In the rows, 128 means zero.
These are runs of 7 systems, one row a step. Runs of the same system follow the same rule from any start.
trace 1, J668:
[[125 185 107 167 173 134 120  82 150 110 100  81 137 115 103 187 143  84]
 [136 108  74 132 114 156 178 118 143 153 198 141 150 155 200 117 161  99]
 [101  97 136 172 168  63  80 141 167 172 114 102 120  99 152 147 120 134]
 [122 101 150 125 165 142 186 133 134 125 160 137 101 182  69 123 154 156]
 [163 122 123 149  59  94 144 167 156  92  99 127 154 102 133 106 112 167]
 [171 123 115 102 139 161  85 113 104 156 115 155 139 134  78 179 120 154]
 [135 117 164 123 101 177 133 156 104  83 140 127 120 107 150 116  94  76]
 [ 90 118 118 141 100 128  81  88 112 116  83 139 127 156 145 143 164 119]
 [111 131 118  78 188 134 139 140  95 120 126 125 152 142 174 108 123 136]
 [122 145 127 126 125  98 132 127 145 113 130  61 137 101 116 133 169  97]
 [140 111  94 101 123 129 131 103 133 158 160 156 107 125 145 107 175 153]]
trace 2, J360:
[[143 142 164 121 171 121 101 119 160 111 108 116 118  87  76 133 142 152]
 [170 138 104 109 101 151 125 140 138 156 174 151 151 124 112 112 150 166]
 [165 112 151 140 113 106  74 160 140 139  83 123 157 113 146 123 116 115]
 [130 108 154 108 137 162  93 116  96 158 138 147  99 157 104 127 147 107]
 [164 135 130 132 114 147 146 155 121  88 104 125 137 167 142 103 155 122]
 [135  94 117 107 157 108 117 105 127 141 100 117 160 142 126 162 155 129]
 [129 102 139  96 159 149 153 148 116 111 162 120 128 117 150 118 129 116]
 [153 113  87 132 124  98 135 133 140 130 110 103  87 116 150 115 161 128]
 [105 107 141 116 155 104 137 126 127 165 124 158 136 143 142 105 120 157]
 [157 161 141 122 154 123 145 148 122 133 118 111 102 116 105 114 101 124]
 [164 126  96 134  99 123 156 105 136 161 120 159 128 139 130 135 130 125]]
trace 3, J345:
[[105 168 158 118 165 104 129 125 151 140 125 163 136 146 120  72 136 175]
 [164 188 123 140 186 148 101 140 141 174 128 135 122 132 131 114 111 116]
 [151 126 119 166 127 137 133 103 156 184 141 159 126 167 150 128 150  75]
 [121  94 125 169 119 121 102 139 139 124 101 135 150 135 196 131 109  99]
 [108  90 129 147 151 104 137 143 124 103  96  85 145 162 138 150 141 115]
 [149 119 115 126 132  88 177 125 160 110 114 112 166 102 129 140 133 148]
 [155 106  88 121 143 130 111 126 139 124 143 117 124 100 119 156 145 177]
 [151  95 151 128 120 153 129 148 138 121 163 142 111 133  88 123 148 147]
 [142 127 167 116 124 145 100 111 125 119  97 177 132 122  99 121 113 153]
 [134 144 120  99 154 162 125 129  90 121 119 152 138 170 134 116 127 141]
 [168 144 134  95 114 135 143 128 110 146 119 126 156 123 129 122 130  78]]
trace 4, J165 (11 x 18):
[[200 128 193 114 134 105 114 153 140 158  91 134  78 112  96  74 128 101]
 [169 141 116 153 167 118 146  76 175 149  63 188 146 156 150 127 140 117]
 [126 153 109 153 179 155 109 162  91 166 127 111 116 205 150 122 110  98]
 [138 106 142 165 134  94 170 129 149 162 136  80  91 110 103 156 118  54]
 [109  81  89 148 172 135 171 121 152 102 128 156 120 122 198 159 105 149]
 [ 91 110 128 151 101 107 130 196  88 126 141 102  93 177 121 100 108 163]
 [112 113 167 106 114  64 180 101 132 141  99 132 150  92  71 148  98 144]
 [138 138  87 104 146 168 119 120  84  64  77 150 138 130 150 152  94 173]
 [144 125 129 112  37 134 116 150  63 152 125 118  94 151 102 102 123  89]
 [ 95 115 166 105 145 120 126  45 151 130  95 173 146  80 136 151 126  80]
 [109 149 103 128 149 190 124 129  99  54 125 125 101 186 170 104 167 125]]
trace 5, J752, 11 rows:
[[138  63 153  75 147 173 155 132 103 123 165 172  90  79 178 111  90  91]
 [147 144 123 176  81 129 130 173 125  93  87 142  37 162 123  65 110 152]
 [ 89 112 145 110 134  59 168  96 113 197 100 171 159 183 110 110 115 160]
 [146 157  93  89 192 134 153  92 100  91  60 113 112  88 148 169  97 113]
 [194 126  45 159  92 149 159 137 124 169 167 113  82 161 124 143 155 108]
 [ 65  62 124 148 103  78 112 139 127 159 140 126 140  90 188 139  81 112]
 [ 74 130 131 142 174 155 138 133 109  64 128 107  70 148  83 150 121 176]
 [139 173 104 114  66  86 199 124 139 143 148 114 184 121  87 113 135 153]
 [119  96  99  70 130 134  49  93  87 125  96 137 162  77 151 171 127 144]
 [131 151 121 134 126 215 143 169  75 103 184 116  87 167 106 125 108 102]
 [101 132 152 169  26  87 134 104 153 140 109 141 142 125 125 103 135  93]]
trace 6, J360, 11 rows:
[[125 142  89 126 103 100 113 104 143 206 167 142 163 111 105 152 127 160]
 [126 138 190 143 106 135 105 158 139 121 123 151 135  88 142  97  73 102]
 [141 162 100 145 107 158  79 101 107 146 118 132  86 153  96 141 149 121]
 [115 128 154 146 100 140 145 134 134 110 126 150 195 188 137 116 132 127]
 [121 130 143 116 160 140  99 100 112  97 109  95 147 100 103 173 140 107]
 [124 104 101 114 100 153 150 128 133 116 193 124 138 131 142 124 171 127]
 [115 106 133 135 135  83 100 137 151 107  94 112 137 100 169 112 149 143]
 [108 133 150  99 153 120 116 125 119 172 162 132 114 130 103 105 142 147]
 [181 166 136 123 104 119 147 143 150 116 111 126 131 113 128  81 132 122]
 [147 132 112 112 145 125  90  96 124 177 104 158 155 122 136 146 126 125]
 [134 131 148 141 139 162 131 156 119 130 149 129 127 146 141 116 106  89]]
trace 7, J520:
[[174 148 111 122 106 102 174 113 162 153 130 134 151 108 134 113 145 120]
 [103 141 129 124 116 134  69 131 130 108 139 141 131  92 132 116 121 176]
 [140 138 136 149 123 142 140 141 122 175 162 125 107 186 100 113 138 102]
 [167 147 133 135 110 124 108  96 174 114  83 158 162  96 136 130 148 122]
 [ 78 140 124 125 144 173  92 143  93 104 157 136 135 158 138 125 119 160]
 [173 119 133 144 131 118 144 140 135 174 133 102 152 152 130 138 142  61]
 [114 117 137 100 134 124 111  94 161  78 111 152 156  90 158 116 169 151]
 [108 134 134 134 140 135 127 195  90 128 159  93 114 167 131 102 105 140]
 [198  96 124 119 124  90 138 110 158 169 102 124 139 115 109 141 169 107]
 [106 144 145  96 147 158 120 119 126  67 127 172 122  93 143  95 115 184]
 [143 115 106 167 122 139 115 183  84 168 138  99  90 188 122 133 107  99]]
trace 8, J109:
[[104 167 168 102 123 134 151  55 162 124 143 175  78 112 104  63 184 115]
 [218 192 118 130 138 116 113 175 132 161  89 125 142 165 131  71 139 141]
 [142 139 150 123 166 146 102  76 113 176  98 140 152 124 102 191  99  56]
 [139 104 133 177 137 167 157 132 162  86 121 175  98 124 205 107 102  83]
 [103 103  86 200 139 104 106 135 144 160 121 120 132 207 136 157 152 161]
 [ 73 129 128 100 189 108 198 100 147 136 164 126 185 112 139 149 109 149]
 [184 100 131 126 140 150 145 155 168  66 152 110 109 106 113 126 177 156]
 [136  92 134 104  71 118 102 139 107 191 158 144 181 156 102 134 142 149]
 [ 99 125 183  81 157 111  96 121 129 100  94 156 142  53 141 112  89 158]
 [131 125 153 135  99 157 130 128 102  68  90 134  85 189  93 102 173 126]
 [145 147  80 101  89  86 148 117  90 158  77 127 179 131 150 137 107 123]]
trace 9, J345:
[[ 97 153 171 124 115 104 125 103 127  71  78 108  98  76 103 123 123 111]
 [ 97 168  90 107 143  96 153 115 118 134 136 130 121 154 126  90 161 198]
 [156 177 143 124 144 124 114 161 147 181 176 112 138  86 113 106  98 117]
 [107 130 129 167 136 155 116  74 151 157 145 171  79 139 114 141 138 104]
 [119 133 131 175  91 136 126 165 122 116 115 150 125 173 171  89 109 128]
 [103 135 150 136 151  98 105 134 118 155 102 101 186 153 117 160 104 112]
 [128 146  91 141 155 141 183  97 155  97 131 127 154 120 154 155 136 116]
 [166 120  79 140  79 121 103 144 135 129 131  97 130 116 133 139 163 133]
 [ 88  81 164 122 136 127 115 132 143 131 166 130 149 112 115 137 149 144]
 [136 152 153 135 143 151 124 128 141  66 103 139 106 115 101 118 126 147]
 [150 150 122 108 120 120 128 123 119 155 121 148 151 165 101 108 155 168]]
trace 10, J668, 11 rows:
[[ 68 150 141 136 124  75 137 132 123 156 134  78 134 157 171  76 161  82]
 [119 146 123  98 191  69 164  80 173 160 118 138 123 108 131  98 175 156]
 [171 190 101 150 153 121 163 166 171 149 179  99 109 117 105  97 128 155]
 [165 123 135 158  64  97 156 120 156 210 141 149 118 119  81 129 112 106]
 [147 121 140 160 160 159 129 110 155 131 109 207  84 112 129 136  71 150]
 [127 155 139 196 116 159 147 161 112 103 114 119 150 202 107 157  79 104]
 [132  77 129 122 106 117 147  83 141 115  88 164 207 135 159 171 136 106]
 [126 111 111 129 201 180  71 149 145  85 145 112 151 118 176 164 143 146]
 [101  79 154 126  85 116 120 172 100 140 169  71 155 178 120 120 176  93]
 [126  65 160  77 133  84 101 102 146 113  89 163 114  82 137  93 179 179]
 [159 185 125 106 161 162 104 185  99 101 138  94  95 145  86  92 131 176]]
trace 11, J109:
[[134 134  99 115  74 135  82 118 144  91 131 141 185 127 143 111 200 182]
 [101 140 159  76 141 118  80 147  94 115 119  97 210 124 140 116 144 129]
 [131 111 174 101  98 117 121  98 137  81  84 109 131  98 143 106 175  67]
 [143 124  96 113 103 120  97 113 116 141 104 140 122 152 191  81 191 103]
 [111 135 139 114 187  89 106 132 115 172  96  98 131 143 159 115 131  89]
 [140 120 142 136 160 120 179  90 158 136 117 126  81 124 139 111 157  64]
 [185 115  94 146 153 117 142 141 155 179 134 150 109 160 159 104 152 131]
 [128 112 155 134 198 119 121 132 141 193 142 139 138 143 111 149 106 128]
 [136 107 165 146 147 141 180 117 167 117 130 171 111 124 112 126 110 131]
 [162 108 103 142 124 142 126 139 138 132 120 167 135 162 114 136 130 193]
 [107 110 141 108 154 142 132 135 102 125 127 136 173 139 107 167  89 161]]
trace 12, J520 (11 x 18):
[[115 155 161 102 209 155 113 170  95  99 144  75  80 144 129  97 128  99]
 [212 107  58 107 120  94 158 124 132 146  86 103 124 137 176 118 179 105]
 [ 85 117 134  76 180 106  91 122 132 141 118 169 139  67 182 100  99 201]
 [146 128 113 181 180 142 132 177 128 164 166  90  28 154 113 115 123 107]
 [188 115  85 150 115  91 179  77 188 153  84 191 141 122 160 130 149 149]
 [ 57 140 137 152 163 158  79 142 120 109 148 169 132 113 131 150  59 211]
 [162 109 121 192 129 156 174 140 140 184 174 107  98 193  86 167 133  61]
 [133 120 137 129  80 111 157  69 188  72  81 190 205  77 152 145 136 142]
 [ 30 127 160 143 128 164  90 188  70  90 179  94 127 166  99 135  84 159]
 [205 103 150 125  97  97 194 116 141 177 116  93 146 151  76 145 172  40]
 [100 137 149  57 101 134 112  88 123  22  80 167 165  48 147 105 138 193]]
trace 13, J165:
[[134 138  92 128 103 136 106 113 132 128 128 149 102 103 162 106 149 129]
 [103 128 158 115 144 137 113 110 134 151 152 160 116 151 117  98 146 136]
 [127 186 145 142 152 126 142 116 157 115 130 121 130 117 114 109 133 120]
 [145 158  74 137 130 137 138 117 139 153 148 129 139 134 126 146 140 138]
 [128 126 133 131 146 146 102 144 124 157 165 129 121 111 129 132 101 123]
 [137 113 149 158 122 135 135 132 161 110 131 140 112 121 111 126 131 131]
 [119 133 125 147 118 124 136 135 141 132 131 153 173 151 140 124 121 149]
 [110 134 138 131 133 126 101 141 113 133 130 104 151 140 106 154 113 132]
 [158 109 131 119 116 134 144 129 130 108 125 113 143 100 123 145 133 114]
 [127 107 116 125 110 131 100 130 124 120 113 137 140 120 168 127 136 135]
 [113 108 152 112 121 120 112 129 114 131 122 127 132 147 120 108 151 125]]
trace 14, J752, 11 rows:
[[109  82 105 109  99 136 115 125 111 117 138 166 116  92 164 130 110 166]
 [106 153 131 136 121 142 135 163  75 108 119 125 102 164  97 115  86 160]
 [113 139 130 122  81 108 168  80 119 152 110 148 150 132  91 141 117 116]
 [116 129  77 108 141 158 110  98 102  96  99 133 148 127 180 155 140 130]
 [134 144 105 150 118 144 129 160 101 157 161  77 105 167 116 137 137  84]
 [ 75  98 145 136  95 100 132  89 155 128 143 130 131  88 148 131 144 101]
 [ 96 149 107 119 169 149 101 139 120  77 134 110 116 135 146 118 152 183]
 [139 178 142 114  98 105 143 140 122 183 164 102 149 123  66 112 126 122]
 [119 120 132  96 121 151  87  72 140 115 118 177 142  63 156 139 122 135]
 [143 171 109 151 147 183 107 168 105 109 144 131 108 180 133 109 113 144]
 [111 138 172 157  82  80 141 107 151 187 124 138 158 134  99 122 113  86]]

Which system made each run below?
trace 15 (2 x 18):
[[ 67 115 127 119 111 132  84  96 137 129 156 146 145 109 196 105 160 104]
 [ 93 151 155 146 149  86 119 152 153 114 117  90 129 144 149  74 167 130]]
 -> J109
trace 16, 2 rows:
[[109 149 161 174 142 119 187 103 202  89 159 102  98 156  84 106 207 108]
 [108 186  59 139 159 102 169 127 173 155 169 124 205 119 186 130 112 173]]
 -> J165
trace 17, 2 rows:
[[162 150 110 127 127 140 117 162 100 122  96 154 146 161 126 116  93 186]
 [148 105 143 133 112 115 128 144 100 160 104 104 145 149  85 168 100  99]]
 -> J360
trace 18, 2 rows:
[[110 105 111 174 129 138 124 176 130 122 175  86  96 125 112 153 112 150]
 [ 78 115 154 137  87 101 151 136 145 119 151 129 159  99  86 131 109 172]]
 -> J752
trace 19, 2 rows:
[[192 174 140 152 133 144 178 166 122  97  66 136 138 199 131  97 102 110]
 [166  66 127 139 117  74 139  90 147 191  69 136 155 164 131 151 170  78]]
 -> J752
trace 20 (2 x 18):
[[138 140 143 121 136 170 129 100 128  91 123 139 129  94 102 161 110 107]
 [154 133 103 156  85 149 126 141 143 122 138 139 150 163 148 117 153 131]]
 -> J752
trace 21:
[[ 74  74 137 138 170 102  90 141 124 168 132 130 142 131 156 160 102 141]
 [ 83 104 164 132 145 115 187 113 150  84 130 139 100 131 109 110 140 152]]
 -> J109
trace 22 (2 x 18):
[[  4  94 137 127 116 138 125 102 103  83 150 130 163 132 143 160 123 145]
 [ 94 197 110 126 109 151 140 136 100  53 137  70 142 148  80 131 156 148]]
 -> J752
trace 23:
[[210 187 112 117 127 184 119 119 103 121  93 157  90 136 114 108 116  97]
 [146 116  85 164 121 147 128 124 114 158 105 144 192 203 164 171 130  99]]
 -> J360
trace 24, 2 rows:
[[ 99 109 146 143 155 128 140 124 137 123 130 154  82  99 136 124  89 138]
 [126 135 115 158 113 128 158 139 125 120 131 137  95 171  88 119 131 170]]
 -> J109
trace 25, 2 rows:
[[139 105 191 116 117  91 145 146 155 133  99 159 186  90 141 107  94 120]
 [126 109 137 125 153 151  83  87 140  91  83 173 101 146 122 129 171 166]]
 -> J109
trace 26 (2 x 18):
[[128 162  83 106 147 186 139 147 106 110 187 115 144 154 157 114 148 136]
 [146 111 146 148 103  93 115 160 145 144 140  67 164  96 110 155 123  93]]
 -> J109
trace 27:
[[161 112 141 122 127 142 155 113 189  78 127 143 194 112 188 113 175  91]
 [141  73 123 134 140 126  55 135 155 145 124 126 174 164 168 134 204 136]]
 -> J109
